In the data rows, 128 means zero.
Some points:
[135, 108, 115, 111, 122, 109, 116, 123, 142, 108, 86, 140, 100, 111, 114, 169, 153, 159, 123, 110, 132, 149, 118, 152, 86, 151, 106, 116, 110, 174, 133, 140, 105]
[65, 148, 152, 155, 132, 153, 146, 139, 168, 116, 78, 114, 159, 81, 142, 181, 97, 159, 95, 94, 141, 120, 142, 154, 133, 138, 112, 70, 146, 80, 140, 117, 121]
[152, 116, 131, 125, 176, 143, 142, 136, 137, 179, 105, 149, 119, 144, 160, 121, 121, 132, 114, 145, 71, 112, 178, 96, 121, 107, 166, 108, 131, 107, 134, 123, 137]
[122, 133, 122, 176, 115, 150, 124, 132, 101, 125, 180, 166, 125, 153, 100, 115, 133, 114, 129, 154, 112, 127, 111, 112, 106, 147, 140, 113, 150, 126, 120, 144, 129]
[158, 137, 123, 161, 112, 136, 106, 111, 121, 133, 141, 151, 125, 135, 145, 107, 111, 153, 118, 118, 84, 100, 117, 103, 124, 150, 127, 133, 147, 119, 120, 149, 123]
[146, 166, 126, 125, 115, 133, 117, 118, 131, 127, 160, 139, 140, 174, 131, 113, 124, 118, 141, 155, 160, 146, 123, 136, 143, 133, 112, 139, 107, 118, 97, 109, 124]
[88, 83, 94, 130, 118, 107, 130, 155, 143, 116, 101, 105, 117, 118, 119, 128, 165, 97, 154, 123, 156, 121, 137, 154, 98, 109, 56, 138, 123, 142, 142, 150, 123]
[133, 109, 165, 140, 118, 109, 96, 185, 120, 117, 96, 124, 148, 140, 116, 166, 150, 118, 111, 84, 150, 138, 162, 120, 121, 138, 106, 138, 139, 165, 143, 115, 130]
[111, 110, 148, 139, 115, 129, 124, 125, 111, 146, 156, 121, 92, 114, 141, 125, 125, 129, 127, 132, 134, 115, 113, 120, 154, 128, 131, 117, 160, 133, 68, 137, 122]
[139, 182, 164, 138, 141, 102, 149, 154, 169, 104, 132, 152, 140, 120, 109, 182, 129, 182, 64, 58, 117, 85, 134, 137, 152, 77, 160, 147, 110, 116, 141, 151, 130]
[134, 128, 116, 83, 124, 113, 132, 165, 109, 144, 101, 160, 146, 111, 118, 47, 121, 75, 122, 207, 183, 91, 111, 98, 100, 123, 132, 163, 112, 138, 148, 90, 167]
[129, 154, 143, 109, 171, 133, 140, 86, 108, 143, 108, 98, 134, 134, 106, 128, 111, 117, 84, 127, 84, 70, 152, 144, 115, 133, 145, 131, 130, 106, 89, 156, 80]
[141, 123, 154, 102, 139, 149, 128, 140, 136, 120, 112, 119, 127, 127, 136, 108, 120, 155, 153, 119, 173, 121, 126, 126, 104, 149, 117, 117, 124, 134, 84, 82, 154]
[121, 120, 117, 90, 88, 89, 109, 146, 128, 102, 129, 93, 159, 155, 125, 166, 120, 123, 117, 95, 121, 127, 122, 111, 95, 147, 138, 165, 122, 136, 153, 107, 149]
[120, 125, 160, 138, 121, 107, 88, 129, 178, 102, 103, 115, 111, 105, 102, 122, 128, 161, 194, 76, 106, 104, 141, 146, 118, 153, 113, 88, 104, 122, 129, 113, 106]
[115, 133, 115, 75, 112, 117, 99, 111, 111, 143, 130, 162, 122, 178, 114, 104, 142, 104, 140, 152, 127, 134, 105, 154, 114, 136, 114, 180, 130, 147, 157, 150, 170]
[144, 111, 128, 138, 105, 114, 191, 168, 143, 112, 115, 139, 134, 114, 140, 183, 92, 115, 110, 112, 110, 119, 121, 141, 218, 134, 121, 110, 136, 161, 107, 144, 119]
[118, 146, 119, 161, 147, 112, 144, 116, 115, 142, 143, 119, 155, 82, 157, 176, 129, 144, 119, 133, 121, 125, 130, 115, 117, 132, 101, 115, 91, 141, 134, 129, 115]
[106, 132, 113, 128, 106, 110, 169, 131, 121, 145, 128, 124, 150, 106, 157, 165, 105, 171, 144, 131, 186, 133, 139, 137, 161, 104, 153, 69, 175, 142, 144, 204, 101]
[173, 97, 127, 150, 160, 117, 196, 88, 137, 139, 140, 111, 140, 164, 108, 189, 120, 139, 124, 109, 121, 106, 70, 119, 103, 147, 147, 135, 159, 104, 136, 135, 127]
[165, 148, 107, 130, 143, 135, 145, 145, 97, 127, 153, 123, 137, 61, 108, 163, 119, 130, 112, 176, 141, 154, 122, 128, 95, 153, 120, 108, 118, 107, 121, 187, 142]
[142, 104, 152, 146, 85, 144, 143, 104, 132, 90, 93, 163, 101, 154, 149, 104, 152, 103, 146, 118, 159, 162, 120, 132, 147, 92, 179, 137, 66, 162, 145, 120, 114]
[138, 120, 123, 118, 138, 159, 69, 140, 170, 143, 89, 129, 154, 109, 162, 101, 151, 72, 207, 141, 74, 98, 125, 132, 122, 75, 92, 127, 91, 112, 123, 70, 112]
[140, 131, 170, 126, 130, 134, 168, 125, 136, 157, 140, 115, 133, 146, 146, 122, 127, 135, 121, 158, 130, 171, 146, 110, 152, 134, 101, 149, 144, 104, 128, 143, 116]
[156, 135, 98, 132, 120, 150, 137, 99, 138, 127, 154, 101, 104, 112, 141, 88, 106, 111, 136, 117, 148, 116, 153, 114, 117, 120, 161, 138, 160, 112, 119, 159, 99]
[172, 148, 129, 167, 99, 122, 49, 124, 143, 173, 140, 113, 158, 128, 116, 17, 148, 123, 161, 171, 98, 142, 130, 114, 132, 137, 124, 116, 114, 92, 106, 118, 123]
[145, 134, 130, 117, 109, 140, 97, 143, 157, 134, 119, 120, 139, 136, 125, 133, 127, 130, 122, 131, 151, 110, 93, 118, 142, 133, 150, 143, 115, 122, 131, 86, 108]
[98, 142, 125, 107, 94, 129, 123, 146, 144, 121, 105, 119, 137, 147, 127, 100, 123, 118, 184, 90, 124, 131, 114, 110, 111, 122, 123, 137, 144, 125, 124, 124, 129]
[124, 122, 128, 157, 130, 111, 173, 174, 94, 127, 174, 143, 104, 134, 124, 125, 137, 161, 87, 116, 105, 136, 129, 82, 144, 107, 139, 148, 102, 101, 121, 132, 146]
[82, 145, 145, 86, 161, 176, 143, 108, 90, 114, 180, 113, 100, 132, 147, 169, 175, 135, 105, 79, 133, 138, 133, 124, 106, 188, 166, 122, 137, 127, 177, 128, 130]
[114, 119, 132, 150, 114, 89, 144, 135, 116, 123, 89, 125, 113, 97, 145, 133, 130, 79, 116, 97, 149, 173, 107, 115, 104, 140, 105, 139, 122, 156, 129, 103, 129]
[93, 164, 134, 92, 80, 175, 95, 98, 173, 197, 169, 211, 81, 150, 127, 198, 19, 114, 74, 101, 116, 157, 118, 213, 121, 92, 121, 112, 168, 194, 185, 95, 206]
[164, 115, 131, 96, 168, 113, 74, 132, 94, 147, 171, 119, 165, 170, 95, 68, 121, 94, 189, 132, 145, 126, 139, 156, 145, 123, 138, 177, 98, 113, 118, 116, 119]
[121, 145, 149, 108, 126, 80, 115, 131, 173, 97, 92, 120, 98, 130, 131, 178, 149, 113, 115, 63, 155, 135, 168, 155, 125, 100, 121, 124, 154, 109, 145, 60, 123]
[129, 109, 135, 109, 164, 132, 153, 142, 130, 114, 118, 111, 85, 102, 142, 113, 107, 131, 116, 119, 120, 131, 112, 129, 182, 161, 128, 102, 127, 89, 149, 108, 145]
[130, 131, 149, 141, 95, 114, 137, 111, 126, 104, 114, 138, 159, 135, 116, 123, 127, 136, 144, 175, 140, 126, 146, 137, 95, 121, 141, 166, 130, 161, 154, 134, 134]
[129, 101, 119, 97, 120, 129, 131, 95, 114, 77, 112, 139, 127, 146, 122, 113, 134, 94, 145, 123, 154, 127, 154, 117, 132, 128, 115, 160, 117, 158, 97, 118, 147]
These points spread out most along one direction. Take the direction at right angles to it along which they spread out most. Then take the direction at right angles to both along which they spread out most. Go by this last direction. Where along it does each point below lie, from 0 to 99? The average is 50, and the first point in the table lies past the average. One standard deviation of the points above along it is 16.
[118, 124, 126, 95, 151, 112, 110, 113, 150, 128, 128, 128, 142, 128, 104, 105, 130, 138, 146, 145, 174, 132, 113, 132, 129, 148, 152, 107, 115, 137, 135, 110, 111] 52
[90, 90, 95, 124, 156, 133, 158, 96, 85, 132, 139, 122, 90, 63, 144, 75, 162, 143, 135, 122, 86, 124, 110, 175, 115, 101, 111, 62, 108, 91, 87, 125, 121] 60
[98, 102, 71, 144, 162, 133, 131, 147, 122, 101, 144, 98, 132, 114, 166, 115, 128, 118, 155, 152, 128, 140, 119, 145, 138, 108, 119, 139, 147, 127, 120, 123, 114] 56
[120, 103, 125, 156, 155, 144, 117, 114, 89, 121, 160, 108, 126, 158, 128, 118, 110, 117, 102, 149, 159, 148, 109, 87, 130, 137, 116, 118, 152, 153, 114, 208, 131] 34
[134, 96, 130, 132, 143, 138, 142, 93, 108, 127, 128, 128, 124, 100, 90, 141, 141, 171, 114, 168, 73, 167, 155, 105, 159, 130, 135, 149, 126, 131, 129, 149, 100] 47
[140, 172, 158, 156, 134, 123, 110, 138, 158, 98, 119, 129, 130, 158, 168, 133, 145, 133, 106, 122, 46, 107, 134, 134, 165, 86, 141, 125, 142, 129, 143, 66, 100] 58
[106, 163, 121, 171, 115, 144, 156, 107, 115, 158, 132, 111, 139, 143, 129, 134, 155, 137, 119, 161, 124, 129, 130, 158, 133, 143, 161, 133, 105, 121, 105, 161, 162] 38
[152, 141, 79, 111, 102, 143, 122, 156, 71, 157, 131, 115, 115, 135, 97, 124, 106, 171, 118, 151, 192, 137, 111, 80, 103, 156, 110, 137, 127, 136, 140, 146, 122] 36
[139, 125, 97, 147, 156, 153, 98, 113, 132, 132, 151, 147, 155, 132, 99, 102, 162, 114, 131, 178, 76, 125, 145, 115, 162, 117, 122, 120, 153, 108, 123, 154, 174] 36
